a = [-10 -14   9   1  -8   0  -1 -10 -12   1  -3  -9  25   5  -9]
a[0] -> -10
a[6] -> -1
a[12] -> 25
a[9] -> 1
a[11] -> -9
a[4] -> -8
a[8] -> -12

M =  34   -3    7  -21   -4   10   -6  -16   -7  -18    5    4    7   20    0  -10
M[0] => 34
M[13] => 20
M[6] => -6
M[3] => -21
M[8] => -7
M[1] => -3

arr =
[[ 0.12  0.16  0.13 -0.21  0.14 -0.01  0.09  0.03  0.06  0.15  0.07 -0.08
   0.08  0.13]
 [ 0.07  0.18  0.06  0.04  0.03 -0.01 -0.01  0.09  0.11  0.02  0.00 -0.06
   0.15  0.02]]
arr[0, -14] => 0.12
arr[0, -9] => -0.01
arr[:, -6] => [0.06, 0.11]
arr[1] => [0.07, 0.18, 0.06, 0.04, 0.03, -0.01, -0.01, 0.09, 0.11, 0.02, 0.00, -0.06, 0.15, 0.02]
arr[0, -4] => 0.07
arr[0, 13] => 0.13
arr[0, -10] => 0.14
arr[-1, 8] => 0.11
arr[-2, 2] => 0.13
arr[1, -3] => -0.06
arr[0, 12] => 0.08
arr[:, 0] => [0.12, 0.07]
arr[:, -4] => [0.07, 0.00]
arr[-1, 0] => 0.07
arr[-2, 7] => 0.03
arr[1, 12] => 0.15
arr[:, 12] => [0.08, 0.15]

X =
array([[163, 239, 147, 126,  12, 164, 103,  96,  80, 185, 135,  21, 111],
       [152, 228, 144, 128,  25, 157, 113, 100,  85, 175, 136,  32, 104],
       [192, 247, 156, 126,   9, 182,  87,  91,  79, 199, 138,  18, 130],
       [182, 247, 152, 126,   7, 175,  92,  92,  78, 195, 136,  17, 123],
       [172, 244, 149, 126,   8, 169,  98,  94,  79, 190, 135,  18, 116],
       [147, 199, 148, 133,  64, 154, 127, 107, 100, 162, 145,  65, 103],
       [203, 245, 160, 126,  15, 188,  82,  90,  81, 203, 141,  22, 138],
       [211, 241, 164, 128,  23, 193,  80,  91,  85, 205, 143,  30, 145],
       [147, 211, 146, 131,  46, 154, 122, 103,  93, 166, 141,  50, 101],
       [157, 234, 145, 127,  18, 160, 108,  98,  83, 180, 135,  26, 107],
       [149, 222, 144, 129,  32, 155, 117, 101,  88, 172, 138,  38, 102],
       [147, 216, 145, 130,  39, 154, 120, 102,  91, 169, 139,  44, 101],
       [146, 206, 146, 132,  52, 153, 124, 104,  96, 164, 142,  55, 101],
       [147, 202, 147, 133,  58, 154, 125, 105,  98, 163, 144,  60, 102]])
X[-14][-13] = 163
X[-8][-11] = 160
X[:, -7] = [103, 113, 87, 92, 98, 127, 82, 80, 122, 108, 117, 120, 124, 125]
X[7][3] = 128
X[:, -6] = [96, 100, 91, 92, 94, 107, 90, 91, 103, 98, 101, 102, 104, 105]
X[9][-1] = 107
X[-4][-10] = 129
X[2][2] = 156
X[3][8] = 78
X[-10][-3] = 135
X[:, 5] = [164, 157, 182, 175, 169, 154, 188, 193, 154, 160, 155, 154, 153, 154]
X[0][-3] = 135
X[-9] = [147, 199, 148, 133, 64, 154, 127, 107, 100, 162, 145, 65, 103]
X[-2] = [146, 206, 146, 132, 52, 153, 124, 104, 96, 164, 142, 55, 101]
X[12][-5] = 96
X[:, -11] = [147, 144, 156, 152, 149, 148, 160, 164, 146, 145, 144, 145, 146, 147]
X[-12][-1] = 130
X[-13][-6] = 100
X[7][12] = 145
X[0][-2] = 21
X[-11][-7] = 92
X[-6][-6] = 103
X[4][-1] = 116
X[-7][-12] = 241
X[-13][-7] = 113
X[-4][-3] = 138
X[:, -13] = [163, 152, 192, 182, 172, 147, 203, 211, 147, 157, 149, 147, 146, 147]
X[11][-10] = 130
X[-9][4] = 64
X[-2][6] = 124
X[10][0] = 149
X[:, 8] = [80, 85, 79, 78, 79, 100, 81, 85, 93, 83, 88, 91, 96, 98]
X[-11][3] = 126
X[:, -12] = [239, 228, 247, 247, 244, 199, 245, 241, 211, 234, 222, 216, 206, 202]
X[3][5] = 175
X[6] = [203, 245, 160, 126, 15, 188, 82, 90, 81, 203, 141, 22, 138]

A =
[[-10  -7   9  -4  -1  -4  -2  14   0  -2  -3]
 [ -5  -1   5   3   8  -2 -25  -1   9  -1   1]
 [ -9  -6   6  -6  -3  -5  -1  14   0  -3  -3]]
Indices start at 0.
(0, 0): -10
(2, 9): -3
(1, 6): -25
(2, 2): 6
(0, 6): -2
(0, 9): -2
(0, 8): 0
(2, 4): -3
(1, 8): 9
(1, 9): -1
(1, 2): 5
(2, 8): 0
(2, 6): -1
(0, 10): -3
(0, 7): 14

grid = [[-12, 10, -16, 5], [-5, -15, -7, -10], [23, 11, 31, -10], [19, 23, 26, 4], [-14, -21, -19, -5]]
Indices start at 0.
(0, 0): -12
(0, 2): -16
(3, 0): 19
(0, 3): 5
(1, 2): -7
(2, 1): 11
(0, 1): 10
(4, 3): -5
(2, 0): 23
(1, 0): -5

m =
11   0   6  31   5   1   3
14   1   3  10   4   1   2
24   1   3  13   3   1   2
m[0, 0] => 11
m[0, 5] => 1
m[-2, -1] => 2
m[-1, -1] => 2
m[:, -1] => [3, 2, 2]
m[-2, 5] => 1
m[0] => [11, 0, 6, 31, 5, 1, 3]
